Each row of Z is roughly a mix of the hidden directions of one of 4 groups; some rows fit no group.
Z:
[[-21   1  13 -11  11 -46 -11  -2  36  13  35]
 [-17  -1  -6 -19 -27 -26  10  28 -15  -6 -50]
 [-10 -23  25  -5  13  24  25 -20  40 -25  23]
 [ 19 -32  -2  16 -21 -23  26   5  16   8  47]
 [ 16 -25 -42  12  13 -21   1 -17   4  45  11]
 [  2 -36  -1   0   1  31  19 -18  -5 -19  49]
 [-31   9  31  21   2 -23 -31   9  17 -39  -3]
 [  1 -16  10   5 -11   0  14 -29  14  39  51]
 [-10  -2  15 -48 -15 -14  25  -3  21  40  10]
 [ 11  23 -40  29 -10  24 -21   6  24 -19 -26]
 [  4  -2  34  -4 -39  40 -21   8  -1 -30  -7]
 [-38   7 -26  13  25 -11  -4 -11 -37  34   7]
 [ 12 -14 -20  20 -20  15  18 -17  -2  57  15]
 [-29 -12  40  -7  -1 -43 -25   0  -1 -21 -15]
 [-19 -16  -8 -19 -24  34   7  13 -10  19  49]
 [ 47  18 -11  29  -6   2  29  -5  30 -20 -10]
 [-17  18  19  13   3  10  -4  33  13 -53 -22]
 [  2  19   9  -7   4  -1   8  40  38 -37 -29]
 [-18 -18  26  35 -12 -11  20  19   0 -23  41]
 [ 13 -11  23  27  -6  19  -1 -27  19 -14  51]
 [ -2  17 -13   0 -38 -18 -18  -8 -33 -14 -43]
 [  2  -1 -12 -12   3  -5 -27 -35 -41  39 -17]
 [-13 -15 -24  22 -26  14  -8   8  17 -49 -26]
 [-20 -26  33  21  20  10   4 -25  17  19  36]
 [-13 -18   3  -6  23  44 -21 -36 -14 -14  27]
 [  2  14 -38 -20   1  -6 -14  11 -29  43 -28]
 [ 15  -8  -9  17  16   5  -9 -36  -9  22  54]
 [-17   8  12 -16  -1 -36 -23  29 -23 -14 -40]
 [ -2  -5  28  34  17 -13  31 -17  39  -5  24]
 [-14   5  29   8  21  18  -9  16  32 -43 -26]
 [ 22  15  -4  34   9  18 -12   3  18 -54 -10]
 [ -5  -6   2  10  27  19   1 -27  34  18  48]
 [-18 -23  37 -28   0 -13  24   2  19 -33 -24]
 [-13 -11  24 -21 -45 -26  -7  -2 -21  36  -2]
 [  2 -17 -44  26   5   1  -8  36   1  11  38]
 [  0  -7  12  14  46  23  15  -4  37 -15  31]
 [ -1  -2 -24  34  29  42  -5 -20  -2  32   3]
 [-26  27 -13  -1  20  24 -17  40  18 -12 -29]
 [-13   8 -10  52 -23  15   9  -9 -20 -22  31]
 [ 35 -21 -21  21   9  -5  30 -12  12   1  43]
 [-30   4  21   7  -4 -13 -57  11   3 -22 -20]
 [ -5  -5  35 -28 -18  13  -2 -15 -38  32  23]
 [ 10 -26  -9  15 -32 -46  12   6   3  15  35]
 [  9  12  22 -17 -16   2  -8  21  32 -36 -41]
 [ 21  -2 -46 -18  -4   4  10 -12  -9 -39 -32]
 [ -6  27 -13  11  10  27 -30  33  -4 -32 -29]
 [ 11 -12  -5 -30 -10 -20  45 -19   9  27  30]
 [ 34  -2 -28  24 -16 -43  13 -14 -27  -5  -7]
 [  9  33  -5  20 -28  26   2  11  22 -38 -28]
 [  7 -18  31   4  33 -15  24 -24  10  -5  42]
 [  7  -9  21   7  34 -11  23 -10  23  21  48]
 [-25  -8  12  23 -32  28 -11  -5  26  -5  42]
 [-34   5  15 -16 -12  52 -10 -13  29  -4  14]
 [  7  33  -1  -5  24 -50  -3  19  -7  -8 -34]
 [  4 -18  10  27  28  36 -16  -7 -20 -28  32]
 [-27  -1 -20 -40 -47  13  19   6  15   8   7]
 [ 14 -19 -30   7 -11  -9  12 -20  -8  56  20]
 [  3 -10  -9  -1  41  26 -18 -41 -19  31   0]
 [-22 -22  14 -27  11  -5   8  -7  42  -1  44]
 [ -8 -36  -7  15  -6   3 -11   1 -24  31  50]
 [-23  18   5   6  28  28 -40  30  21 -16 -12]
 [ -3 -21   7 -16  29  -5  11 -22  25  19  51]
 [-32  -9  20 -27  29 -12 -19  10  -5  43  16]
 [-14 -13  41  14  22  25 -35  -8 -13 -19  24]
 [ -4  21  17 -11   3 -10 -19  23  15 -58 -19]
 [ 15 -10 -19   2  10  32  33 -23  29   1  39]
 [ 15 -12  14   4  31  42  24 -20  -9 -10  37]
 [  7  36 -21 -46   1  12   2  -4  15  23 -33]
 [ 25   2 -19 -15  23  -2 -13 -20 -37  44  13]
 [ 21  -7  -6 -11  26  -7  22 -50  -7  34  15]
 [-17 -39  26  12  49  10  -1 -24   8   8   8]
 [ -6 -26  18   1  -4   1  31  49  14  16  29]
 [ 27  39 -17  30 -22  12  12 -21   7 -26 -21]
 [-40 -18  10 -22   0  11 -28 -10 -32  33  14]
 [ 18  25  -9  19  52  -9  20   8  21  22  15]
 [ 16  14   5   9  33 -27  13  44  34   9   7]
 [-19   7   7  32  33  39 -16  -5  29   0 -24]
 [ 37  26 -15   4  -6  -1   7   5  12 -53 -23]
 [  4  26 -14 -14  -4  10   8 -24 -30  -5 -55]
 [  1  11   8  -3 -30 -19  10  39  36 -31 -21]
 [ -4   5   5  12  -1 -21 -25 -14   8 -47 -45]
 [-31  31  -9 -20  26  -9   4  25  33 -16 -25]
 [  7  24 -34   6 -29 -40  20  10  -1  25 -20]
 [ 10  14  14  -5  -1  43 -17   1   0  45  33]
 [-22 -22  10 -31  35  -1   2 -12   5  36  33]
 [-15  19   1  -2  15 -12   6  -2  36  -3  59]
 [ -6   1  11  35 -16  -4 -16  24 -31 -49  -3]
 [-24 -29   4 -25  31 -20  -8  19 -16  34  25]
 [  6 -24  14 -29  21  -3  22 -28  42 -14  22]
 [ 20 -17  -6 -20  -9 -48  30 -28  18  -1 -15]
 [ 33   7 -13   2 -12  22  33  -5  18 -32 -38]
 [-22 -15 -40  40   9 -29  12  16  -7  22  11]
 [  5  35 -10   9 -16  36  11 -22  33 -34  -2]
 [-12 -11 -17 -23  19   5 -13 -22 -16  51  28]
 [-30 -16 -15 -43  -3  10 -29  -2 -22  -4 -34]
 [-20  -6   3  22  41  11  15   1  32  -6  42]
 [ 22 -18 -24  -6 -39 -17  23 -20 -39   9   3]
 [ -7  14 -12  21  27  -7 -36  32  26 -18 -30]
 [ -4 -12  -2 -35  46 -32  14 -18  -5  21  16]
 [ -2  15 -17 -10 -21  -2  -9  30 -13 -15 -59]
 [-37 -14   9 -36  29   3  11  -6  24  34  13]
 [-33 -31   5 -17   3  -4 -23   4 -39  31  19]
 [ 15  -9 -22 -12  -7  -2  -7 -30 -38  49  -4]
 [-17  11  12 -58  22   7  20  -6  -6  15 -25]
 [ -9  31  15 -12  -7  -1  11  22  26  33 -44]
 [ 35  11 -24 -43   9  16  -1  -1   5  -2 -41]
 [  8  28   8 -11  21 -27 -29   8   0   6 -52]
 [ 24  10   0  33  27 -41  31   7  -2 -26   2]
 [ -6 -37   9  46   0 -31 -31 -15  -1   2  11]
 [ 24  -9 -34  -7  15  28  20 -19 -23  38  12]
 [ -2   1  13 -38  48   4  17   1  28  13 -25]
 [  0 -46   3   3  11 -16   3  24  12   4  51]
 [-38 -22 -12 -22  15   9 -14  16 -36  27  22]
 [-30   4  26  -7 -10  -8 -40 -16 -31  34  -7]
 [  9 -15 -23 -12 -15 -23   5  11 -22  43  40]
 [  9   8   4 -25  20  13  -4  12  15 -29 -57]
 [-16   7   0  22  44  25 -16  -3  17 -10  43]
 [-21  28  27   5 -17  33 -18  12  43 -10  -5]
 [-44  29 -13  -1 -16 -18   7  18   4  29 -33]
 [ 22  35 -42  23  -2  -2 -13  22 -18  13 -25]
 [-18 -16  38  -9 -18 -12  37   7  39 -16  -6]
 [-12  11 -22 -21  26   6 -32  18 -41  -5 -29]
 [ -6  20  15  31 -15  22  14  25  50 -11   6]
 [  2 -11  25   0  28  -4  26 -21  29  20  43]
 [-10 -24  -7 -25  28  30  21 -13   6  36  29]
 [ 16  -7   8  -5 -27 -41  37 -35 -12  16   3]
 [ 18   3  11  31  -3  62   1   0 -11 -22   4]
 [ 28  20 -20   5  31 -42  24  22   4 -14 -16]
 [ 17  29 -20 -41 -36  -9  12  14 -17   8 -24]
 [ 20  20 -37  10 -14 -20  -5  18 -23  -3 -45]
 [ 31   6  32  -3  34  17  -5   2  -3 -45 -16]
 [-25 -24  26  -7  20 -33  -7 -19 -36  -1  27]
 [  4 -20  23   8  26  32   8 -13  -8   0  53]
 [ 32  13 -37 -10   5 -34  33 -12   4   2 -27]
 [  6  12  34 -11   5  12   0   9  37 -48  21]
 [-31 -12  15  12  23  17  -2 -28 -41  32   9]
 [ 30   7   8  -9  -2  15  13  13  44 -37  29]
 [-43 -11  34 -27 -10  20 -29 -13  17  -2  15]
 [ 31 -39   5  26  -5  14  24   1  20  -4  37]
 [ 14 -26  27  10  34   0  18  -6  14  22  44]
 [ 17  12 -10  10  -7 -27  47 -10  32   4 -32]
 [  0  29 -17   1 -15  24 -14  12  13 -53 -24]
 [ 15  17  -8   7   9  -9   1  23  -2 -44 -51]
 [ 20  24  -4 -15  44 -32  22 -28  13  15  -2]
 [  5  26 -18  42 -31  34  -9 -15 -15  12  13]
 [ 12  -9 -25 -38  -6 -24  34   2  16  34  17]
 [  3  42 -17 -26  19  -8 -11  26   6  24 -35]
 [ 19   7   9  13 -16  -7  10  14  10 -51 -43]
 [-11 -14  23 -18  16   4 -10 -46 -19  40  13]
 [-26 -12  18 -33  20  32   1 -18  19  33  19]
 [-37  -9  20   2 -19   4 -40  40 -15   8   0]
 [-10   6 -14  -8   5 -27  26  11  41  29  37]
 [ 21  -3  20   9  -3 -16  45 -14  45  15  12]
 [ -9  14  17  21  28  -6 -47  23  11 -11 -31]
 [-35  -5   1   9 -25  48 -22   5   1   6  33]
 [-13  30  17  -6  19  19 -18  16  12 -51 -20]
 [  3  30 -26   7  -2 -12 -34  21 -22  -2 -44]
 [ 19 -14   0  -2  28 -35  16 -27  18   7  43]
 [ 25  25 -44   9  13   7 -25   2 -28  30  -8]
 [ 22   2 -11  -2 -19  -2  10 -25 -33 -17 -52]]

In each list below, four rows fit none of the groups, and each other row fits one group, some only roughly. Which are they? Name them in the order they come.
    K_110: [  5 -27 -23  -4 -39  21   1  -7 -27  40  13]
    K_65: [  2 -23  26   8 -10  28 -17 -31   1 -26  41]
    K_986: [ -3  10  -9  17 -24  45 -36   3 -11  15  33]
    K_491: [-14  -1   1  35  -6  43 -46   3 -14 -10  -7]
    K_739: [ 15 -47  23  27   9  -6  -5 -22 -10   1  38]
    K_8: [-19   0   9   2  27  37  -6 -41  18  12  32]
    K_627: [ -6   9 -11  19   8 -12 -52   2 -11 -29 -37]
    K_709: [ 35  21 -10  10  13 -51  15 -19   3 -22  -7]
    K_553: [ 18 -39  -4   5  37   7  12  -2   8 -11  47]
    K_433: [ -9 -21 -18  -7  10  -5  -2   8  -4  49  49]
	K_110, K_491, K_8, K_433
    K_665: [ 19   7   4  13 -43  15   2 -22  -1 -34 -39]
    K_222: [-20  13  -1  21 -14 -36 -38   4 -12  -2 -42]
    K_371: [ -8  30 -11 -20   7 -31  27  10  18  35 -31]
    K_866: [-13 -14  14 -19 -24  43  -5 -39  -5  -5 -29]
    K_664: [-26 -28   9  -4  17 -20 -18  28  -8  22  44]
    K_821: [-20 -30  -2  10 -22 -11  -7  -4  -8  49  36]
    K_509: [-43  11  12 -28  18  12 -27  -3 -17  38  -5]
    K_459: [ -8 -12  -7 -17 -37  33  18  -9   6  31  37]
    K_22: [ 12  13   0  -1 -18  45 -39  10  -1 -29 -26]
    K_579: [-29 -10   6 -26   2 -24  -7  10 -23  54  -1]
	K_371, K_821, K_459, K_579
    K_83: [  7 -11  -2 -16 -19   1  33 -32  17  28  42]
    K_892: [ 19   1 -15  -5   2  29  13 -11 -44  18  43]
    K_238: [-32   4  -6 -21  12  16  -2   6  12  57  22]
    K_84: [ 10 -26  -4 -14 -17 -22  -3 -18 -53  31   3]
    K_193: [-26  17  10   6   0 -27 -37  42 -25  11  -9]
    K_967: [-19 -15  22 -30  33   0   0  -1  20  43  21]
    K_817: [-43  -5  10  17  47   0 -29  18  -5   0 -14]
    K_878: [ 24 -18   4  -4 -49 -24  21 -18  21  -4  26]
    K_883: [ 34  19 -21 -19 -19  -5  28 -33 -10   6 -33]
    K_703: [-13 -17  16   5 -32  30 -12  -9  28 -42  17]
    K_806: [-39 -11   9  10   4  -3  23  -1  40  27  33]
	K_83, K_817, K_878, K_883
